128 stands for zero in the data rows.
Here are some points, one per row:
[179. 156.  97. 119. 125. 147. 137. 111. 106. 148. 129.  67. 144. 163. 138.  92.  37. 104.  22. 243. 192.  56.  42.
 237. 254. 187. 183.  92. 117.  37. 176. 178.]
[169. 138.  97. 133. 123. 139. 141. 111. 108. 143. 117.  91. 131. 127. 141.  93. 134. 155. 178. 136. 104. 169. 172.
  49. 147.  68.  94.  83.  75.  32. 106. 175.]
[  0. 188.  89. 129.  41. 146.  78. 139.   0. 143. 233. 121. 255.  76.  47. 237. 118.   0. 137.  20. 180. 185. 151.
 255. 184. 216. 161. 148. 255. 143.  88.   0.]
[196. 108. 121. 195. 230.  57. 158. 113. 106. 157. 110. 169. 255. 165. 177. 198. 138. 154. 129. 169. 129. 149. 168.
  80. 106. 117.  83.  84. 112.  52. 123. 174.]
[159. 158. 146. 129. 105.  95. 126. 151. 144. 206. 119. 100. 103. 114. 164. 122. 122. 102.  99. 131.  96. 117. 147.
 124. 102. 130. 119. 102. 124. 129. 127. 130.]
[149.  86. 118. 141. 110. 104. 101. 153. 164. 131. 116.  63. 115.  62. 173. 108. 117. 122. 104. 138.  91. 135. 161.
 138. 114. 139. 118. 100. 126. 141. 142. 126.]
[176. 168.  80. 117. 116. 198. 189.  87. 110.  78. 142.  55.  76. 185. 129. 141. 138. 148. 128. 146. 139. 118. 117.
 105.  85. 119. 150. 137. 138. 156. 139. 100.]
[174. 142. 159. 150. 138. 110. 111. 132. 123. 137. 139.  50. 141. 165.  57.  60. 157.  51. 189.  77.  37. 196.  51.
  76. 207. 164. 170.  77. 123. 202.  88. 202.]
[121. 154. 127. 110. 118. 125. 149. 142. 134. 168. 128. 157. 100. 129. 195. 100.  65. 182. 140. 100. 131. 132. 174.
 132. 167. 148.  81. 162.  89. 183.  42.  93.]
[147. 151.  77. 142. 113. 166. 168.  94. 128.  98. 142.  69.  99. 153. 127. 110.  80. 158.  84.  98. 153. 139.  45.
 162. 161. 138. 163. 191.  81.  55. 173. 145.]
[125. 138. 115. 163. 115. 162. 140. 143. 143. 119. 112. 127.  90.  94. 160.  98. 123. 115. 136. 137. 144. 115. 102.
 126.  88. 127. 137. 156. 121. 126. 152. 131.]
[129. 168. 112. 131.  99. 105. 114. 128. 185. 139. 129. 123.  90. 129. 167. 121.  25. 192. 154.  58. 169.  53. 106.
  80. 172. 137.  67. 199.  81. 170.  52.  77.]
[100. 155. 140.  97. 147. 138.  96. 101. 221. 149. 183. 195.  66. 180. 205. 110. 217. 132. 211. 150. 125. 119.  71.
 218.  70.  80. 105. 134. 146. 137. 149. 131.]
[178. 103. 146. 198. 229.  98. 135. 100. 122. 122. 117. 183. 255. 162. 198. 230. 105. 153. 138. 148. 147.  98.  97.
 124. 104. 135. 156. 152. 139. 148. 157. 140.]
[ 96. 153.  97. 185. 185.  44. 146. 123. 107. 129. 124. 125.  91. 143.  67. 133. 173. 255. 201. 255. 134. 156. 169.
 210. 202. 166. 121. 154. 140.   0.  54. 123.]
[102. 100. 110. 139. 134. 118. 176. 116. 163. 146. 101. 149.  72.  89.  90. 119. 104. 121. 127. 110. 158. 135. 147.
 136.  92. 134. 117. 115. 157. 141. 132. 154.]
[116. 118. 117. 136. 117. 109. 164. 133. 164. 116.  91. 152.  79. 116.  74. 129. 221.  31.  27. 195.  70.   0. 100.
 109. 126. 147. 126. 188. 110. 168. 201. 137.]
[183.  96. 137. 146. 216. 126. 180.  85.  88. 120. 125. 208. 220. 118. 184. 166. 142. 121. 137. 124. 135. 129. 148.
 126. 135. 129.  91. 120. 154. 140. 141.  93.]
[200.  90. 122. 109. 215.  78. 193. 102.  95. 139. 146. 193. 229. 118. 171. 195. 116. 133. 114. 115.  94. 148. 137.
 126. 122. 121. 128. 145. 130. 143. 125. 105.]
[123.  85. 166. 124. 207.  78. 119. 136.  61. 138. 179.  63.  75. 197.   0.  11. 120. 139. 110. 118. 142. 106. 157.
 124. 112. 122. 115. 151. 190. 136. 131. 150.]
[ 40. 189.  87. 117.  62. 153.  40. 146.  56. 173. 176. 122. 235.  58.  68. 182.  77. 142. 124. 158.  63. 111.  96.
 107. 108.  92.  96.  87. 156. 123. 153. 142.]
[ 16. 183.  73. 114.  59. 128.  47. 139.   6. 169. 220. 108. 255.  75.  54. 203. 223. 128.  92. 102. 255.  67. 255.
  35.  16. 146. 237. 152.   0. 222.  89. 166.]
[ 76. 131. 140.  85.  44. 183. 127. 159.  47. 109. 183. 133. 156. 110.  96. 200. 126.  97. 141. 146. 117. 159. 149.
  77. 172. 104. 110. 115. 136. 127. 149. 170.]
[  0. 164. 103. 137.  60. 143.  96. 142.  25. 156. 209. 148. 228.  83.  56. 220. 186. 171.  76. 112. 169.  98. 180.
  55. 104. 124. 141. 148.  80. 170. 114. 150.]
[140.  86. 113. 118. 118.  78. 100. 115. 123. 143.  61. 119. 197. 108. 200. 126. 115. 112. 140. 121. 117.  95. 123.
 134. 116. 112. 125.  94. 113. 139. 133. 115.]
[123. 100. 159. 139. 185. 127. 120. 126.  62. 126. 185.  73.  95. 175.  50.  39.  94. 118. 124. 118. 155. 199.  35.
 172. 157. 128.   0. 112.   0. 138. 163.  49.]
[156. 142. 129. 131.  99. 156. 119. 166. 168. 111. 108. 112. 106.  97. 136. 146. 177. 198. 182. 164. 161. 174. 124.
  61.  76. 171. 103. 183. 123.  58. 154. 143.]
[153. 111. 141. 130. 132. 166. 144. 151. 121. 149.  99. 127. 109. 110. 138. 109. 152. 153. 114. 122. 111. 149. 151.
 139. 142. 109. 116. 138. 146. 143. 123.  96.]
[148. 163. 143. 132. 112. 160. 150. 132. 159. 115.  92. 108. 102. 122. 125. 127. 142. 144. 128. 104. 139. 105.  95.
 121.  90. 119. 152. 132. 134. 103. 120. 124.]
[124.  95. 199. 135. 207. 142.  91. 148.  63.  84. 207.  29.  78. 173.  51.   0. 119. 123. 142. 125. 146. 108. 124.
 122.  64. 128. 161. 158. 135. 108. 129. 154.]
[183. 164. 134. 131.  88.  91.  87. 126. 147. 181. 112. 156. 101. 142. 170.  98. 117. 111. 122. 113. 118. 128. 164.
 128. 104. 124. 116. 105. 136. 134. 140. 133.]
[132. 105. 143. 145. 124. 189. 152. 142. 155. 134. 117. 118. 125. 111. 142. 122. 136. 131.  93. 155. 140. 129. 166.
 128. 174.  90. 142. 104. 172. 134. 132. 114.]
[155. 155. 157.  95. 177. 140.  83. 123. 205. 151. 160. 206.  99. 176. 154. 104. 137.  92. 149. 126.  73. 111. 140.
 133. 117.  99. 139.  70. 127.  98. 142.  86.]
[175. 127. 148. 141. 101. 142. 124. 127. 135. 159.  76. 138. 125. 116. 117.  95.  95. 107. 113. 157. 114. 151. 153.
 129.  99. 133. 132.  92. 124. 145. 124. 113.]
[155.  44. 212. 102. 226. 207.  63. 145. 151. 121. 153. 178. 109. 123.  44.  88. 144. 148. 114. 111. 132. 146. 138.
 111. 147. 124. 133. 139. 140. 132. 113.  93.]
[141.  84. 148. 102. 111.  42. 149. 146. 105.  72.  96. 172. 212. 108. 236. 163. 139. 155. 116. 117. 154. 119.  92.
 130. 101. 120. 139. 133. 127. 126. 114. 135.]
[119. 119. 120. 127. 116. 149. 160.  93. 115. 125.  78. 113. 101. 149.  89. 154. 106. 174.  88.  79. 117. 134. 105.
 239. 224. 176. 133. 176.  24.  31. 240. 159.]
[107. 118. 138. 103.  27. 221. 123. 137. 100.  83. 181. 113. 163.  79.  92. 175. 100. 156. 151. 166. 116. 106.  98.
 147.  93. 123. 120. 138. 133. 136. 122. 161.]
[123. 139. 140. 126. 129. 103. 166. 119. 155. 114.  73. 125.  89. 106.  82. 132. 131. 159. 113. 135. 141. 135. 154.
 148. 127. 109. 121. 122. 140. 163. 119. 129.]
[136. 123.  83. 140. 141. 110. 142. 139. 162. 104.  83. 124.  94. 110.  77. 132. 127. 107. 134. 141. 146. 104. 161.
 120. 139.  83. 116. 150. 157. 135. 145. 122.]
[154. 112. 115. 122. 193. 166.  94. 178. 193. 126. 125. 179. 117. 185. 150. 126.  92.  85.  96. 122.  83. 133. 156.
 136.  91. 125. 132. 111. 114. 135.  83. 145.]
[ 99. 138. 139.  96. 110.  69. 130. 130. 121.  58.  88. 164. 187.  97. 229. 130. 128. 137. 112. 129. 124. 128. 100.
 120.  92. 151. 136. 150. 130. 120. 127. 153.]
[118. 112. 118. 156. 106. 101. 179. 131. 160. 128. 104. 138.  98. 123.  82. 115. 112. 159. 141. 131. 152. 127. 156.
 135. 121. 110. 161. 102. 149. 157. 149. 117.]
[105.  85. 100.  64. 142. 115. 165. 150. 114. 122.  92. 146. 173. 106. 196. 103. 135. 123. 117. 129. 123. 142. 156.
 112. 145. 103. 114. 144. 144. 124. 141. 105.]
[107. 113. 120.  65.  48. 211. 111.  78.  66. 103. 166. 116. 158.  91.  93. 192. 123. 141. 112. 101. 101. 156. 154.
 124. 130. 113.  90. 128. 142. 105. 121. 133.]
[149. 108. 120. 132. 137.  92.  94. 136. 121. 156.  83.  94. 104.  97. 185. 148. 124. 105.  99. 115. 109. 128. 146.
 110. 118. 109. 132. 102. 126. 131. 132.  99.]
[120. 144. 118. 141. 147. 103. 153. 147. 163. 102.  98. 142.  78.  87.  84. 126.  94. 152. 125.  98. 122. 116. 165.
 131. 124. 132. 119. 120. 169. 144. 163. 152.]
[164. 106. 101. 161.  75. 154. 122. 158. 144. 109.  97. 140. 115. 116. 123.  90. 148. 157. 140. 138. 151. 115. 101.
 131. 100. 138. 144. 139. 139. 133. 126. 122.]
[ 93. 143. 167.  83. 131. 109. 122.  73. 236. 176. 154. 197. 104. 199. 177. 105. 122. 110. 110. 131. 131. 172. 177.
 109. 147. 133. 110. 159. 154. 125. 156. 111.]
[134. 105. 100. 134. 134. 115. 145. 122. 151. 124.  96. 135.  88. 115.  86. 142.  92. 120. 119. 144. 147. 125. 147.
 142. 109.  98. 102. 150. 153. 142. 109. 156.]
[ 84. 143. 169. 110. 139. 122.  95. 116. 209. 130. 176. 198.  46. 210. 192. 136. 121. 144.  98. 138. 155. 135.  99.
 109. 118. 132. 172. 144. 132. 119. 126. 120.]
[ 97. 166. 175. 113. 125. 141. 105. 106. 226.  93. 107. 145.  93. 173. 151. 140. 157. 117. 177. 146. 146. 115. 108.
 155.  84. 100. 123. 119. 118. 117. 104. 117.]
[ 80. 115. 116.  97. 172. 124. 131. 103. 208. 126. 108. 192.  55. 176. 118. 138. 154. 147. 143. 120. 152. 118. 124.
 165. 112. 116.  97.  81. 154. 128. 112. 125.]
[158.  97. 141. 114. 113.  82. 115. 176. 116. 149.  76. 104. 121. 105. 175. 137. 101.  96. 138. 136. 117. 103. 142.
 114. 112. 120. 153. 111. 120. 132. 140.  98.]
[163. 134. 150. 180. 111. 145. 150. 124. 128.  85. 136. 135.  93.  95. 146. 127. 132. 143. 136. 120. 139. 112. 108.
 114. 105. 117. 145. 118. 134. 120. 133. 117.]
[117. 138. 165. 119.  71. 118. 159. 146. 131. 117. 104.  93.  80.  86. 171. 113. 134. 153. 129. 124. 132. 116.  71.
 116.  82. 117. 154. 166. 138. 118. 127. 123.]
[131. 132. 102. 128. 129. 144. 156. 110. 114. 110. 123. 101. 101. 149. 131. 124. 239.   0. 255.  27.   6. 255.   0.
   5. 255. 243. 219.  52. 136. 255.  39. 255.]
[158. 136. 124. 167. 141. 134. 100. 118.  91. 109. 139.  24. 118. 199. 106.  48. 120. 121. 103. 137.  83. 113. 165.
 115.  99. 131. 112.  91. 138. 146. 119. 104.]
Along one direction, these points spread out more than along any other. Take the direction at right angles to it along which they spread out most. Then take the direction at right angles to both along which they spread out most. Go by this last direction. Where along it does each point below lie, from 0 to 99? 50 is the average, and the first point above lies past it. One standard deviation of the points above along it is 16.
[148. 163. 143. 132. 112. 160. 150. 132. 159. 115.  92. 108. 102. 122. 125. 127. 142. 144. 128. 104. 139. 105.  95.
 121.  90. 119. 152. 132. 134. 103. 120. 124.] 53
[132. 105. 143. 145. 124. 189. 152. 142. 155. 134. 117. 118. 125. 111. 142. 122. 136. 131.  93. 155. 140. 129. 166.
 128. 174.  90. 142. 104. 172. 134. 132. 114.] 53
[107. 113. 120.  65.  48. 211. 111.  78.  66. 103. 166. 116. 158.  91.  93. 192. 123. 141. 112. 101. 101. 156. 154.
 124. 130. 113.  90. 128. 142. 105. 121. 133.] 56
[158.  97. 141. 114. 113.  82. 115. 176. 116. 149.  76. 104. 121. 105. 175. 137. 101.  96. 138. 136. 117. 103. 142.
 114. 112. 120. 153. 111. 120. 132. 140.  98.] 43
[158. 136. 124. 167. 141. 134. 100. 118.  91. 109. 139.  24. 118. 199. 106.  48. 120. 121. 103. 137.  83. 113. 165.
 115.  99. 131. 112.  91. 138. 146. 119. 104.] 60
[175. 127. 148. 141. 101. 142. 124. 127. 135. 159.  76. 138. 125. 116. 117.  95.  95. 107. 113. 157. 114. 151. 153.
 129.  99. 133. 132.  92. 124. 145. 124. 113.] 48
[176. 168.  80. 117. 116. 198. 189.  87. 110.  78. 142.  55.  76. 185. 129. 141. 138. 148. 128. 146. 139. 118. 117.
 105.  85. 119. 150. 137. 138. 156. 139. 100.] 59
[ 93. 143. 167.  83. 131. 109. 122.  73. 236. 176. 154. 197. 104. 199. 177. 105. 122. 110. 110. 131. 131. 172. 177.
 109. 147. 133. 110. 159. 154. 125. 156. 111.] 43
[141.  84. 148. 102. 111.  42. 149. 146. 105.  72.  96. 172. 212. 108. 236. 163. 139. 155. 116. 117. 154. 119.  92.
 130. 101. 120. 139. 133. 127. 126. 114. 135.] 31
[174. 142. 159. 150. 138. 110. 111. 132. 123. 137. 139.  50. 141. 165.  57.  60. 157.  51. 189.  77.  37. 196.  51.
  76. 207. 164. 170.  77. 123. 202.  88. 202.] 23
[159. 158. 146. 129. 105.  95. 126. 151. 144. 206. 119. 100. 103. 114. 164. 122. 122. 102.  99. 131.  96. 117. 147.
 124. 102. 130. 119. 102. 124. 129. 127. 130.] 46
[118. 112. 118. 156. 106. 101. 179. 131. 160. 128. 104. 138.  98. 123.  82. 115. 112. 159. 141. 131. 152. 127. 156.
 135. 121. 110. 161. 102. 149. 157. 149. 117.] 55
[156. 142. 129. 131.  99. 156. 119. 166. 168. 111. 108. 112. 106.  97. 136. 146. 177. 198. 182. 164. 161. 174. 124.
  61.  76. 171. 103. 183. 123.  58. 154. 143.] 53
[ 97. 166. 175. 113. 125. 141. 105. 106. 226.  93. 107. 145.  93. 173. 151. 140. 157. 117. 177. 146. 146. 115. 108.
 155.  84. 100. 123. 119. 118. 117. 104. 117.] 47
